Each row is where one point has got to under a steady rotation. How many steps took it there?
The counts run from 0 to 352.
[ 82 169 126 124 142 161 134  75 110 171 109 145  92 122 135 143 116 127
 153 141 133 114 129 172 144  99 131 133  98 141 114 135 127 124 163 133
 148 161 115 122  96 101 167 151 189 132 130 126 130 137 173 122 107 134
 134 115 115 121 167 138 121 126 121 121 172 109 125 125 159 125 148  94
 170 100  75 154 122 135 119 190 170  90  63 187 132]	152
[ 81 156 121  80 120 146 124  90 102 160 122 123 101 135 123 155  83 105
 140 123 118 106 102 166 151  91 128 117 117 139 111 118 176 130 161 120
 159 172 129 124 100  89 195 132 171 124 125 142 112 127 160 132 134 128
 165 121 127 107 162 114 142 118 140 133 161 140 109 105 128  98 137  92
 180 145  99 143  94 108 145 175 165  95  64 175 138]	261
[ 56 158 129 111 126 153 120  98 106 161 125 135 112 125 129 162 110 126
 119 150 135  96 104 150 131 120 161 137  96 148 125 159 166 146 124 144
 134 144 119 126  93 103 212 115 174 102 125 128 148 126 169 125 128 120
 118 102 126 147 186 160 136 102 138 111 168 138 130 125 175 104 151  85
 191 132 117 159  96 111 161 178 137 108  85 174 134]	223
[ 64 138 133 101 128 131 110 120 121 133  97 149  84 111 150 135 101 125
 139 114 127 137 104 184 148  91 161 106 118 151 114 122 189 123 146 129
 124 157 146 122  87 114 187 150 179 103 141 131 148 123 133 159 120 113
 134  85 140 111 164 134 151  90 131 124 156 139 115 152 139 113 137  96
 204 143 115 124 106 100 163 180 165  84  92 162 143]	37
[ 46 154 122 107 179 141 113  75 109 134 100 121 115 115 141 129 109 128
 133 152 133  99 108 171 156 110 156 127 104 150 120 165 147 133 152 154
 141 153 137 133  94 106 189 140 164 113 120 145 148 156 120 154 133 135
 112 114 154 112 200 128 116 105 128 121 170 143 120 137 158 117 147 102
 163 123  70 161 119 114 141 175 146 100 106 163 138]	144
[ 68 180 125  89 154 153 161  64  95 147 134 131 114 142 150 139 118 113
 129 135 122 110 133 163 132  98 105 114 103 140 112 124 147 127 168 133
 137 174 139 110 104  80 175 134 182 120 136 128 118 140 173 127 118 137
 124 117 125 136 162 121 114 116 122 140 150 123 112 120 163  91 146  94
 152 117  79 168  96 128 139 190 151  92  75 187 131]	71
[ 70 157 136 104 154 133 130  98 137 130 112 174  85 107 154 148 119 137
 129 134 136 145 104 176 154  97 137 133  80 150 120 133 162 135 138 127
 126 156 146 132  89 121 158 148 202 136 147 136 138 109 154 148 126 120
 122 109 115 130 154 142 136 125  89 132 151 105 121 153 154 110 163 100
 188 105 111 133 119 136 129 191 144  79  98 196 144]	324
[ 76 151 122  97 138 153 107  86  94 175 129 120 115 131 130 160 107 127
 114 168 123  82 119 172 161  94 162 142  96 142 116 169 154 142 137 140
 133 159 105 118  90 107 174 116 159 114 111 137 141 118 162 137 129 129
 119 114 122 136 177 126 158 119 142 110 170 135 123 141 166 110 132 101
 156 101  90 165  96 109 150 196 142 128  75 161 121]	276
[ 73 155 136  68 128 133 109  95 100 145 122 139 110 128 151 138 101 120
 139 129 121 137  94 161 153 108 178 112 101 148 121 153 187 122 135 117
 114 177 130 142  91 121 171 139 176  89 147 120 150 111 141 138 125 125
 138 102 142 136 175 124 141  99 147 119 157 130 109 141 136  95 132 104
 201 141 115 153  94  93 156 196 146 106  80 153 126]	89
[ 77 149 127  78 156 122 129  99 111 139 113 143 101 107 162 149 119 120
 121 129 139 129 115 155 169  78 116  96  82 150 106 117 172 150 158 121
 129 163 166 135  98  87 178 124 180 125 131 162 153 113 111 154 120 122
 135 127 127 113 160 117 144 132  96 130 155 124 113 100 131  94 161 109
 157 117  97 151  98 135 147 184 133  87 104 192 130]	189
[ 93 139 140  64 163 125 121  92  94 147 132 163 110 127 154 161 114 149
 109 175 133 103 107 161 161  89 151 119 108 128 117 145 168 129 129 143
 123 147 144  95  84 132 177 132 214 113 130 142 153 105 151 135 126 114
 112 108 129 132 164 132 156 131 112 104 128 127 138 163 151 121 162 117
 134 103 124 152  99 114 165 191 131 113  88 179 130]	297
[ 82 134 124 106 142 138 133  89  85 143 130 122 109 136 137 152 112 129
 122 160 122  94 117 158 146  66 130 109 124 142  97 104 143 121 153 116
 148 175 142  79  75  86 204 154 186 113 130 169 128 142 142 132 112 119
 129 104 133 103 137 122 166 103 132 112 149 124 142 126 140 114 137  97
 141 120  95 160  92 122 158 175 142 119  77 189 126]	177
[ 76 153 132  94 145 148 125 104  92 132 118 142 100 140 139 162  92 119
 120 134 105  86 110 169 139  78 135 130 133 138  95 119 161 136 145 139
 159 156 137  94  87 102 193 136 161 133 137 132  98 125 166 130 129 130
 157 101 141  98 157 123 154 113 133 131 140 146 117 168 138 116 122 104
 148 124  99 133  99  99 152 195 163  98  71 167 148]	44
[ 71 158 139 104 150 130 151  85 140 125 126 172  93 118 153 150 112 137
 114 144 139 132 117 182 138  86 129 136  81 157 125 136 169 129 149 128
 120 162 150 117  84 101 170 133 206 131 155 131 116 121 156 147 126 125
 115 113 121 137 143 134 125 121 101 138 161 125 130 166 165 105 155  94
 178 113 113 128 111 132 129 191 137  75  93 194 148]	325
[ 72 141 136  79 174 119 104 114 105 127  95 157  99 106 158 156 101 139
 120 133 120 110  95 177 170  89 141 115 109 133  93 122 180 155 144 148
 140 156 153 111 100 113 165 128 186 118 123 147 146 107 113 151 135 125
 136 115 146  96 179 118 147 128 104 133 126 139 108 157 142 107 157 109
 142 109  94 139 105 102 168 190 156 100 109 172 138]	24
[ 82 159 125 104 134 143 132 101  97 177 119 134 104 101 126 149 101 120
 131 116 126 105 111 166 149 116 129 123 126 156 132 123 163 145 168 143
 167 156 122 104 102  93 202 129 190 126 115 152 133 119 169 130 136 110
 147 116 125 104 192 123 111 128 129 117 178 123 125 124 139 131 152  89
 166 118  92 142 116 121 139 178 160  83  63 186 143]	314
[ 79 184 131 105 177 140 160  81 101 123 128 145 122 126 160 137 123 126
 111 140 118 104 121 158 136  94 118 120 128 144 110 129 149 142 161 148
 150 173 146  98  93  86 192 141 192 125 139 151 128 131 156 130 133 137
 104 105 135 124 163 124 119 126 122 126 144 121 117 156 165 119 141  91
 138 102  96 155 104 115 150 183 154  86  93 198 151]	123
[ 76 147 124  82 138 126 123 105 108 130 122 145 106 105 150 127 111 114
 128 122 127 139  92 173 149 103 150 112 125 154 138 124 195 130 158 135
 127 173 142 116  94 114 196 136 199  97 148 150 144 110 138 144 140 121
 132 106 129 121 163 122 135 105 151 124 158 125 114 140 123 126 145 101
 186 138 127 142 106  95 166 177 150  87  90 168 145]	201
[ 62 170 132 100 163 135 115  92 107 111  93 134 129 133 159 147 118 128
 133 134 110 110 103 150 169  73 154 124 102 154  87 140 162 135 133 123
 123 185 143 137  80 112 169 147 150 113 137 148 139 129 112 145 131 149
 122 105 144 112 146 131 163  97 134 131 144 126  95 148 164 105 121  96
 167 117  91 166 102  98 153 191 150 122 104 172 128]	279
[ 68 163 120 106 171 136 144  79 101 116 123 139 105 120 167 126 120 119
 129 141 120 115 117 168 156  71 133 111 122 142 104 131 145 123 162 124
 120 176 149 105  85  81 177 152 190 117 133 158 130 138 129 155 121 127
 103 106 131 124 141 103 145 105 139 135 144 117 113 150 167 117 134  98
 132 104  81 160  98 111 157 182 140 101 103 186 125]	175
[ 72 151 131  98 137 146 134  93 105 162 145 118 120 133 112 164 113 120
 111 165 133  84 114 166 143  92 155 147  93 152 122 156 164 135 138 129
 132 151 125 106  85  91 184 112 167 117 127 130 134 124 175 134 124 122
 113 122 115 138 167 126 142 109 145 119 180 133 138 138 161 111 138 100
 170 119  97 152  82 112 145 191 135 120  70 170 122]	275
[ 83 144 159  70 125 144 135  97  95 174 145 151 116 142 152 150 107 140
 113 148 124 124 114 168 152  93 149 114 103 152 115 151 178 137 138 123
 108 155 139 110  95 113 148 117 193 117 150 126 148 101 177 131 107 117
 119 100 113 129 172 128 143 123 121 104 155 128 122 170 146 110 139 112
 180 111 116 149  77 113 153 216 140 107  73 162 123]	193
[ 70 151 111 118 119 137  89 111  96 164  97 129  92  98 135 153  96 124
 157 117 127 118  95 168 157  92 135 119  87 148 112 118 168 160 134 128
 161 154 123 123  91  96 176 125 167 122 121 137 151 111 137 119 128 125
 161 113 127 105 172 152 131 123 123 127 160 141 102 105 127 106 164  89
 175 110  87 146 110 115 148 174 160 109  74 174 134]	210
[ 80 178 114  91 146 141 140  78 100 149 119 156 107 121 171 129 116 126
 139 128 115 136 130 167 175  88 127 112 108 141 116 135 161 130 169 135
 121 171 128 118  99  97 181 143 195 123 117 136 141 116 168 136 136 121
 105  89 112 124 147 101 127 127 146 123 142  88 117 149 156 106 119  98
 143  97 104 166 115 112 150 196 152  89  81 182 128]	285
[ 55 161 121 117 160 143 121  74 107 136 117 128  92 131 130 145 117 131
 142 171 132  98 119 175 145  94 125 113  87 121 109 130 139 131 127 144
 131 144 139  99  81  84 167 138 180 105 135 122 148 138 135 133 110 132
 125 117 128 146 169 146 127 114 101 146 132 134 117 126 176 108 182 101
 149 100  67 159  87 132 152 164 152 125  88 187 130]	347
[ 68 168 136 103 148 141 119  93 100 128 128 152 116 130 145 144 106 136
 136 153 111 111  93 171 140  86 132 137 101 137 123 145 164 140 121 119
 129 174 135  99  83 120 150 139 184 114 153 118 117 113 154 103 132 147
 130 122 126 137 158 132 125 105 131 137 130 122 107 183 162 115 167 101
 167 108  90 156  88  97 152 190 158 112  84 181 140]	102
[ 66 159 132 104 131 150 134 102 114 121 112 120 120 139 141 148 115 105
 127 129 128 114 109 154 137  86 143 116  90 156  92 137 166 128 137 107
 126 177 144 132  78  92 182 130 144 112 157 140 131 124 143 145 113 134
 135 107 130 143 144 149 158  85 126 132 159 142 106 118 161  83 133  82
 204 137 108 152  77 122 158 180 138 108  95 179 127]	169
[ 76 137 135 103 150 128 132  87 130 143 132 136  95 107 118 151 123 128
 122 151 143 126 103 173 156  93 125 102  90 141 123 120 157 125 150 115
 122 161 160 100  90 110 162 144 195 113 136 154 146 123 127 149 105 125
 128 132 117 128 167 129 143 118  95 131 159 118 127 109 153 117 189  95
 185 115  84 156  91 134 144 161 135 112  86 200 134]	79
[ 56 135 112  92 140 139 123  79 115 131 121 143  75 122 132 156 106 125
 118 165 142  94 116 182 146  88 134 138  88 128 117 133 170 137 139 150
 126 141 140 103  83 103 202 114 197 122 112 124 132 130 146 160 137 103
 114 122 142 147 153 121 142 127 124 140 145 141 139 139 167  93 157 103
 147 119 102 135 102 121 156 161 143  94  95 171 141]	52
[ 47 159 109  90 139 124 123  78 105 138 113 133  97 110 148 124 108 123
 137 129 132 129 109 176 158 111 156 117 100 160 147 156 177 137 163 141
 119 163 131 132  98 100 188 124 185  97 131 141 157 135 125 142 143 126
 116 114 136 130 173 117 113 103 152 126 178 127 110 126 144 113 150 104
 169 119  94 158 104 115 149 176 144  92 100 161 133]	91
[ 61 137 119  90 140 130 103 101  91 126 101 128  81 129 132 162  86 120
 132 138 124  89  98 176 141  94 140 129  87 139 109 126 174 149 115 148
 158 153 153 113  86 107 194 127 173 113 129 143 128 120 126 140 146 128
 165 118 154 110 166 142 144 118 117 133 141 169 117 133 139  89 166 102
 162 136 105 128  93 106 155 156 151  94  85 171 141]	320
[ 76 168 144 108 145 148 151 100 118 131 123 140 135 121 138 169 113 129
  95 127 120 114 104 152 130  97 134 131  94 172  98 141 164 140 129 117
 143 170 150 132  93 104 186 128 152 119 166 144 127 116 158 138 123 143
 137 113 119 141 146 146 151 107 112 126 165 129 115 139 156 101 134  80
 209 131 123 144  91 113 151 194 138 100  96 193 141]	221
[ 90 146 123 106 178 128 121  71  96 134 116 137 104 130 147 140 112 143
 125 159 128 111 114 174 169  75 140 119 127 142 106 134 129 107 159 127
 152 158 132 113  82 110 177 178 187 126 129 158 129 146 139 146 116 128
 115 108 136 100 169 123 151 111 120 100 162 111 137 146 158 133 137 113
 152 110  88 153 135 118 130 177 148 113  79 182 126]	257
[ 77 170 122 112 171 135 151  74 110 106 109 141 108 136 162 139 116 118
 120 134 131  99 123 157 144  75 128 121 116 147  99 116 144 124 160 140
 151 176 146 108  85  92 210 148 180 133 128 156 125 150 140 145 134 133
 126 113 150 113 147 115 147 112 122 132 145 123 118 141 169 110 120  95
 135 115  87 157 116 122 144 179 149  90  94 198 138]	339
[ 77 174 136 118 164 149 120  79  85 160 113 148 114 119 146 145 106 140
 139 144 119 105 115 162 147 101 135 137 112 136 115 149 134 135 147 144
 167 159 114 115 101 117 163 150 187 127 133 136 134 126 166 108 125 143
 138 115 124 114 189 142 110 133 115 120 145 110 114 156 158 124 154 111
 154  94  90 160 134 117 124 195 167  98  68 189 136]	316
[ 68 144 132 125 171 124 105  89  82 127  98 132 102 112 158 125 115 146
 136 138 134 114 110 161 162  81 153 107 112 156 112 142 136 124 140 134
 144 149 137 113  80 108 181 160 183 110 126 158 166 142 110 147 113 126
 115  94 141  89 176 150 149 112 113  95 147 131 122 137 134 134 154 109
 157 104  86 152 125 122 153 182 152 110  96 178 124]	309
[ 66 134 148 115 148 138 104  95  96 133 101 134 101 131 156 141 109 135
 139 140 135 125 112 166 141  80 173 112  87 157  96 141 146 115 115 124
 139 148 142 125  73 126 178 161 171 102 156 139 154 139 125 138  95 130
 130  86 148 109 167 168 164  94 112 100 145 150 114 148 135 113 145 110
 196 119 107 140 119 111 154 186 151 113  80 157 141]	35
[ 90 164 144 114 160 144 123  99  96 155 116 146 128 128 169 154 123 145
 108 140 119 109 121 153 174  70 145 135  84 155  82 150 146 152 138 117
 134 161 133 124  83 104 159 136 157 136 123 160 151 109 141 139 115 146
 115 103 120 105 158 132 165 125 118 109 143 117 120 164 162 116 122 100
 146  82  96 163  99 119 143 207 141 122  94 178 122]	3
